One turning vector, and how many steps it has turned
The counts run from 0 to 167.
9.3,23.4,-24.0,24.4,-3.9,-5.5,-7.5,24.7,-10.7,25.2,-8.4,18.4,12.2,-9.1,18.5,5.4,-13.6,-6.4,-30.5,-11.0,-36.3,23.5,3.6,3.0,-5.3,16.2,-21.6,-3.3,-36.1,7.0,-5.7,-5.2,22.1	59
9.5,0.3,5.4,-13.1,44.6,25.4,4.2,0.4,-28.1,1.5,-14.5,3.0,-21.8,-3.3,26.5,-23.6,-8.4,4.0,-33.1,-14.8,-11.1,-8.8,14.1,-3.2,3.9,2.1,6.5,4.2,30.4,3.0,-14.4,2.4,-18.2	50
26.3,-28.6,25.3,17.5,-22.8,-4.0,18.6,3.5,-8.5,1.3,-31.9,-2.2,6.7,-15.9,8.3,-11.4,-2.2,9.6,15.7,28.3,21.3,-9.6,-4.0,-16.7,17.2,-39.0,17.5,3.6,-2.6,20.0,5.5,7.9,-20.7	43
-15.4,9.7,1.3,9.0,-16.9,-14.0,-2.1,-12.9,-0.3,5.3,7.4,1.0,16.7,12.8,24.5,-9.1,-4.4,18.8,-49.4,-14.3,-7.6,14.5,-5.0,-18.9,-17.9,-1.2,7.1,-39.0,6.9,-15.5,-21.7,11.5,-20.0	117
-11.9,-3.3,-15.8,1.6,-8.1,18.1,-5.1,-8.3,-13.2,1.6,-20.3,-31.2,-16.9,-14.1,6.2,-10.7,-25.3,-11.8,16.7,-41.9,10.6,10.6,21.9,7.7,-15.9,-27.8,-26.9,-3.0,35.1,-11.3,22.2,-5.7,-6.0	106
-22.5,-21.2,3.2,-6.4,-8.0,0.1,-12.9,26.1,16.5,-24.1,-11.5,-17.3,23.1,29.2,-7.0,17.2,-9.7,-1.8,21.6,14.4,-2.6,6.2,25.4,4.0,-34.9,-13.3,-6.6,-32.5,0.2,1.5,-22.2,14.0,-11.0	35
5.1,-2.3,-10.3,-2.5,22.4,8.4,-0.6,0.0,-3.5,41.3,-27.1,10.6,-21.7,-6.3,29.4,-12.5,-33.7,-29.1,-33.6,-9.8,-9.5,-23.1,16.5,1.4,9.7,11.5,4.2,2.2,15.2,1.5,-0.6,8.5,18.3	19
11.2,-27.7,17.3,9.5,39.8,-21.0,-5.4,-21.2,29.8,-7.6,-22.5,-21.1,25.9,17.9,16.5,-17.5,2.6,1.7,-9.2,-3.3,7.9,5.8,9.8,4.0,-7.5,-18.6,3.0,-21.3,-5.3,-20.0,8.0,-27.0,-4.5	112
-12.1,-15.1,3.2,20.8,-18.7,3.6,27.0,-1.0,30.1,20.2,-37.3,3.9,38.3,10.9,-6.6,2.1,-17.1,-21.8,-20.1,5.0,33.4,-6.6,-10.9,5.9,1.6,4.6,2.1,1.4,-7.6,-0.9,-24.4,-18.4,-28.9	152
-36.2,-15.0,3.7,-12.0,-17.0,-8.4,-16.6,24.5,13.4,-22.7,-5.5,-17.5,13.6,20.9,-19.4,11.9,-8.4,-0.3,19.3,14.3,-2.9,12.4,15.6,-3.7,-35.5,-16.6,11.4,-32.4,14.9,-11.4,-13.7,14.5,-20.9	36
4.2,-11.0,24.3,21.6,-24.3,-3.4,15.4,1.6,-10.7,-24.8,-9.6,-10.4,18.0,-11.6,8.8,-11.1,-23.2,28.4,2.8,27.0,16.3,12.2,0.0,-10.5,-9.3,-32.7,37.1,18.0,20.6,5.2,7.1,2.8,-26.5	41
25.9,7.3,-16.6,25.4,14.7,20.9,-25.3,-2.7,-1.5,-13.6,2.7,-4.0,4.1,-30.2,18.8,9.4,-27.0,7.5,-7.9,3.8,-38.3,-6.5,-2.8,29.2,-21.8,-36.1,-2.3,-8.8,2.0,3.3,1.4,-13.1,18.8	167
0.2,-18.9,10.2,19.5,6.0,17.7,26.8,-5.5,18.0,24.8,-43.3,12.1,2.5,-7.3,1.0,-21.5,-27.1,-25.8,-17.8,10.3,33.1,-1.5,-26.0,13.3,13.8,-23.1,-7.1,18.8,4.9,8.3,-4.6,2.7,-14.2	15
-17.8,-9.9,8.3,-28.5,44.9,3.7,2.0,13.8,-22.7,28.4,-23.5,-18.5,6.3,-5.4,6.9,-3.8,13.6,15.4,-14.8,-18.1,-9.3,-4.5,-0.7,-15.9,18.3,16.2,-9.5,-2.7,0.5,-1.6,-8.9,-13.1,41.1	23
21.8,-20.9,7.4,9.3,-5.3,4.6,17.2,-12.6,5.6,5.0,-44.7,-0.1,-15.3,-11.5,13.1,-12.0,-18.8,-15.3,-2.4,24.8,31.4,-24.7,-0.2,6.1,-6.8,-31.5,-3.4,-10.7,5.0,10.4,-11.9,21.5,-27.6	45
-0.7,-8.7,8.2,21.8,-22.3,-8.0,8.0,2.5,-7.5,-1.8,-14.4,-26.6,28.0,-2.7,10.2,13.8,-48.9,15.9,15.5,13.2,8.2,10.3,30.8,-4.0,-9.1,-13.9,23.5,27.0,11.6,5.7,22.9,-0.2,16.0	70
2.1,17.5,-25.8,26.6,9.1,1.6,-1.8,28.8,-10.4,2.9,-1.6,12.1,27.2,-2.1,22.1,11.6,-24.8,-5.1,-31.8,-7.3,-29.2,20.4,4.9,2.4,-17.1,15.7,-32.0,4.6,-26.7,4.1,-17.2,-9.2,16.8	60
15.3,-9.7,-4.3,-9.7,7.2,5.2,-7.0,3.9,-17.4,21.1,-23.1,10.6,-43.6,-16.6,23.1,-29.9,-0.3,-19.9,-21.8,-6.7,-11.6,-28.4,14.2,-16.1,13.4,-18.5,14.9,-19.5,23.1,0.7,-1.8,12.9,-22.7	48
-23.2,5.1,4.2,-6.2,4.8,24.6,0.8,52.4,-2.4,-10.3,-8.9,15.7,16.6,-1.8,-18.3,3.1,7.2,-6.3,-22.0,13.3,-11.3,13.7,-34.4,-7.7,-6.3,-2.6,-13.2,1.3,-3.2,4.6,-38.4,-12.8,-15.3	92
18.9,-24.4,17.7,11.2,42.8,-0.2,1.7,-22.2,14.6,-6.9,-19.7,-19.4,33.9,23.6,24.6,-12.8,-5.4,7.1,-3.6,-14.4,6.1,6.2,25.4,13.3,-4.8,-11.9,-3.3,-2.5,-2.1,-10.0,15.6,-34.6,-9.0	111
-14.6,-3.4,1.7,-24.8,46.8,3.7,-4.9,14.9,-22.6,17.0,-10.5,-14.8,4.9,-9.5,13.3,-13.1,6.3,6.6,-31.4,-13.8,-16.9,-16.5,-6.0,-28.5,14.8,10.5,3.9,4.9,12.6,-11.5,-7.1,-21.1,40.0	22
28.5,-29.0,17.8,14.8,-14.7,0.6,22.3,-8.0,-6.0,5.7,-45.7,-1.9,-1.0,-14.2,9.5,-12.2,-13.2,-0.7,12.9,25.6,28.3,-16.7,2.6,2.1,12.7,-35.1,1.5,-3.0,-7.9,19.6,-8.1,17.1,-22.9	44
-5.1,-12.2,-8.1,-3.9,-13.2,10.5,-12.5,-16.3,-6.1,-1.2,-10.7,-26.2,-15.5,-12.0,17.9,-16.7,-3.6,-8.8,-5.5,-27.1,7.9,-31.4,11.3,-14.3,-3.6,-33.4,10.6,-34.7,39.7,-16.9,0.4,-0.6,-24.7	77
4.2,-21.2,-4.0,0.5,-7.9,-6.9,-22.7,43.6,5.5,-11.4,-4.0,-13.8,41.0,12.1,4.2,18.5,5.0,-1.2,19.0,12.6,-27.1,-7.7,25.3,-10.0,-6.8,-16.0,-12.3,-23.8,-27.5,-0.1,-18.9,-14.2,7.6	33
-1.4,-5.2,24.6,-16.3,50.9,8.3,8.3,3.6,-14.6,21.7,-32.6,3.2,-5.4,-6.3,1.0,-24.9,33.8,17.3,-14.7,-9.5,-11.3,17.4,-15.7,-1.4,17.2,5.2,2.2,4.2,-3.5,11.5,-3.8,-19.6,3.5	53
29.2,1.2,-3.7,16.3,21.8,5.8,-21.1,10.7,-9.6,-21.6,-6.9,-5.1,-6.7,-29.9,12.1,-20.4,-11.2,-7.9,4.2,-8.1,-24.3,18.2,8.8,4.8,-9.5,-34.1,-1.2,13.2,5.8,-9.6,32.4,-43.1,0.1	138
-21.9,11.2,-6.6,13.6,-4.7,-4.3,-12.8,30.9,10.9,5.2,-19.5,10.3,-8.1,-23.5,-25.7,4.0,-31.3,-21.0,0.8,29.3,-19.1,20.9,-1.2,6.9,-21.7,8.1,31.7,25.7,15.6,5.2,15.2,-11.7,10.7	97
-15.6,1.2,-21.7,8.4,-6.1,5.0,9.7,5.8,7.0,34.9,-27.1,2.7,8.5,5.9,15.4,7.1,-24.8,-17.8,-18.1,4.4,-11.9,-38.8,26.3,-11.3,-3.7,28.1,35.9,-6.3,23.3,5.8,-17.0,15.2,-3.8	156
2.8,-3.0,-6.2,11.1,-3.1,-17.1,-0.4,35.7,-16.8,7.0,-18.3,-0.6,-1.0,-22.8,3.2,7.3,-30.0,-7.1,9.0,26.3,-16.5,6.8,23.9,-16.7,0.7,6.5,20.6,33.0,0.1,13.7,23.2,2.0,33.8	99
-9.7,0.7,19.7,5.0,-24.2,21.9,13.5,20.7,-22.8,13.9,-3.9,12.2,40.5,18.0,15.9,4.6,6.1,29.9,-30.6,-5.9,-0.5,6.5,-7.0,-4.2,13.6,-1.5,0.8,-6.6,-6.5,15.4,-44.0,1.9,-24.4	120
4.9,-22.7,20.9,16.6,2.0,20.1,34.0,2.8,-1.0,21.6,-37.6,13.6,9.3,1.1,8.8,-18.0,-21.2,-9.7,-6.6,3.5,29.1,10.2,-14.1,6.5,26.3,-21.7,-6.2,28.0,2.8,22.8,-1.5,4.9,-11.4	14
-20.2,5.6,13.5,15.4,-24.4,-12.0,12.5,14.7,-11.2,1.6,7.0,2.2,33.9,10.1,11.2,-20.3,-8.4,12.5,-37.6,-17.7,12.4,43.7,0.0,-30.9,2.1,-4.0,3.7,5.0,6.8,-18.8,2.1,-23.0,-26.1	148
-0.9,-16.0,1.2,15.4,5.9,5.5,14.4,-2.6,24.3,28.3,-38.2,16.3,-10.5,-13.5,-2.5,-23.1,-18.1,-38.0,-19.5,8.9,21.7,-8.5,-32.5,5.2,10.4,-22.7,1.8,6.4,12.5,-1.4,2.7,-4.3,-4.6	16
3.6,21.2,-21.7,26.8,-0.6,-21.1,-11.4,15.1,-3.6,30.5,-14.2,21.9,1.7,-23.6,6.3,-4.7,3.1,-4.5,-31.0,-10.1,-37.1,28.7,-12.2,-3.7,-5.7,12.3,-12.5,-13.8,-25.7,-1.3,6.4,-15.7,20.7	58
17.9,7.0,-11.2,16.7,14.0,16.9,-16.8,2.6,-11.9,-18.0,-12.6,-10.7,-19.2,-34.6,9.7,-12.3,-23.7,-8.1,2.9,-13.0,-22.5,20.0,8.0,26.0,-24.6,-33.7,-10.0,14.3,18.4,-5.7,28.0,-27.3,-3.5	137
7.1,-12.0,2.8,-10.0,-9.4,14.1,-14.7,-10.7,-20.9,8.3,-5.4,-17.3,-12.1,-11.4,18.7,-27.9,6.8,1.2,-3.4,-30.6,-6.0,-24.2,25.1,-15.4,8.9,-30.0,17.3,-27.6,36.0,-10.1,6.7,-8.7,-27.5	78
2.6,-7.2,-7.9,-3.6,6.6,0.0,-4.1,2.1,4.8,52.1,-32.4,21.2,-22.4,-15.6,18.3,-16.1,-21.9,-40.2,-26.0,-7.6,-6.7,-22.4,5.7,0.3,23.4,0.4,8.1,-4.6,9.7,-0.1,8.0,5.8,13.0	18
